In the rows, 128 means zero.
The rows of D fall into several groups, and each row is roughly a mix of its group's hidden directions.
D (78 x 11):
[[139  93  83 150 102 118 102 137 125 150 146]
 [115  89 100 119 160 146 106 121 143 159 104]
 [114 140 143 152 143 127 192 130 110 110 120]
 [180 125 101 116 107  95 133 104 111 116 122]
 [133 133 145  85 143 126 145 100 148  88 101]
 [ 72  88 126 135 132 124 124 135 152 140 104]
 [108 146 124  99 154 142  71 128 111 119 139]
 [115 102 160 130 122 157 176 127  98 114 136]
 [140 134 105 126 134  84 154  98  97 109 104]
 [106 136 111 160 133 124 145 168  79 126 130]
 [ 77 137 117 123  93 116 139 139 106  91 124]
 [124 128 120 130 129 105 179 124  82 103 113]
 [163 124 115 138 129 127 115 101 146 186 136]
 [134 104  83 153  87 119 118 150 124 120 150]
 [122 146 138 143 161 136 180 124  88 126 122]
 [141 139 118 147  74 127 156 129  93 104 126]
 [116 153 130 155  78 143 140 130  88 138 137]
 [123 169 114 136 113 103  89 123 161 101 120]
 [ 88 127 164 121 128  85 133 147 138  98 129]
 [131 138 136 142  94 113 192 122 141 121 116]
 [ 75 138 151 128 133 117 129 138  80 141 123]
 [141 128  94 138 101 153 129 118  74 143 115]
 [134 108 122 136 140 120 111  63 104 126 110]
 [125 163 109 122 126 151  83 146 131 108 164]
 [140 123 116  97 107 117  62 130 125 134 132]
 [144 145  97 135 125 106  96 158 151 168 140]
 [111 126 153  95 142  90  86 142 148 116 137]
 [114 109 111 140 175 159 151 117 125 160 108]
 [124 153 100 132 137  86 148 131  96  98 104]
 [120 123 122 120 168 143  78  97 127 122 101]
 [126 174 163 120 159 161 129 128 153 129 135]
 [128 163 175 119 162 108 137 135 138 116 155]
 [112 138 136 132 121 137 148 166 125  66 133]
 [151 133 151 142 144 138 148 109 161 180 124]
 [ 96 150 157 147 163 150 148 127 130 163 142]
 [120 145 159 145 171 136 167 127 159 134 142]
 [115 127 133 174  94 144 108 147 126 149 164]
 [139 119 145 108 113 119 196 127 119 111 130]
 [124 103 152 146 108 168 128 147 134 161 163]
 [148 124 126 125 119  97 165 132 114  73 115]
 [112 115 117 151 103 124 176 130  96 104 103]
 [116 123 122 138 143 116 137  90  81  95 101]
 [ 94  92 129 142 104 112 135 139 174 112 113]
 [106  99 150 162 121 163 121 101  94 125 139]
 [147 125 172 116 164 125 162 111 134 131  97]
 [131 148 127 147  97 116  82 102 165 123 139]
 [134 131 109 158  98 147 174 122  91 121 116]
 [ 96 163 130 124 115 142 133 154 127  77 143]
 [ 96 109 144 115 168 141  90 122 118 159 117]
 [105 153 157 119 142 134 142  94 142 174 111]
 [ 90 161 149 118 154 162  98 138 138 131 142]
 [131 123 117 134 132  99 162  96  83 105 108]
 [ 69 123 112 147 105 142 110 152 131 138 147]
 [127  81 137 110 167 121 100 125 101 133 104]
 [114 124 136 169 105 153  85 131 137 149 156]
 [128 132 120 121  77 134  73 130 126 145 140]
 [145 157 104 126 113  74 131 105 138 106 113]
 [143  75 126 158 117 115 165 148 132 124 116]
 [ 92 114 155 132 116  91 141 145 159  96 124]
 [ 91 186 143 101 124 135 127 110 125 117 128]
 [169 102  83 108 126 129 112 118 108 116 105]
 [145 146 156 117 176 154 106 118 147 156 132]
 [118 150 139 161  74 115 135 128 138 100 149]
 [111 109 149 141 137 165  87  86 123 120 124]
 [147 158 114 123  96  78 147 122 151 110 128]
 [137 158 102 104  93  99 128  90 108 122 124]
 [103 127 174 140 154 149 164 140 150 134 114]
 [138 128 146 142  76 113 160  99 134 109 147]
 [160  87  88 149 104 111 118 132 126 147 138]
 [121 123 139 114 107 119  75 136 174 136 144]
 [123 159 138 139 148 146 156 122  72 146 132]
 [ 75 155 120 131 101 138 129 151 125  96 143]
 [150 140 114 106  92 121  80 128  93 128 136]
 [ 84 120 135 106 133 121 125 139  93  85 109]
 [107 125 134 163 138 142 192 127 129 124 116]
 [148 142 119 118 105 104 164 173 147 145 147]
 [121  88 158 131 130 160 150  92  98 124 130]
 [116 125 120 140 143 154  99 177 129 165 144]]
One row of each group comes first, with its name. Which group is each row after those in?
[163  77 118 147 132 113 131 121 132 167 118] : Y
[101 148 112 124 166 127 125 151  98  97  98] : T
[125 163 144 116 102 127  86 132  95 148 154] : H

[135 138 129 104 128  99 168 102 120  86 103] : T
[ 88 138 166 129 114  89 141 147 122 100 132] : H
[118 141 155 137 147 107 182 135 112  95 125] : H
[154 109 106 129  93 107 149 130 125  79 111] : H
[141  89 121 104 137  97 123 116  89 109  99] : Y
[ 88 155 156 129 127 135 155 105 145 165 115] : Y
[141 141  95 126 133  83 166 148  99 131 118] : T
[ 82 130 145 162 121 132 176 134 113 128 119] : H
[120 169 129 106 123 117 135 162 165  93 121] : T
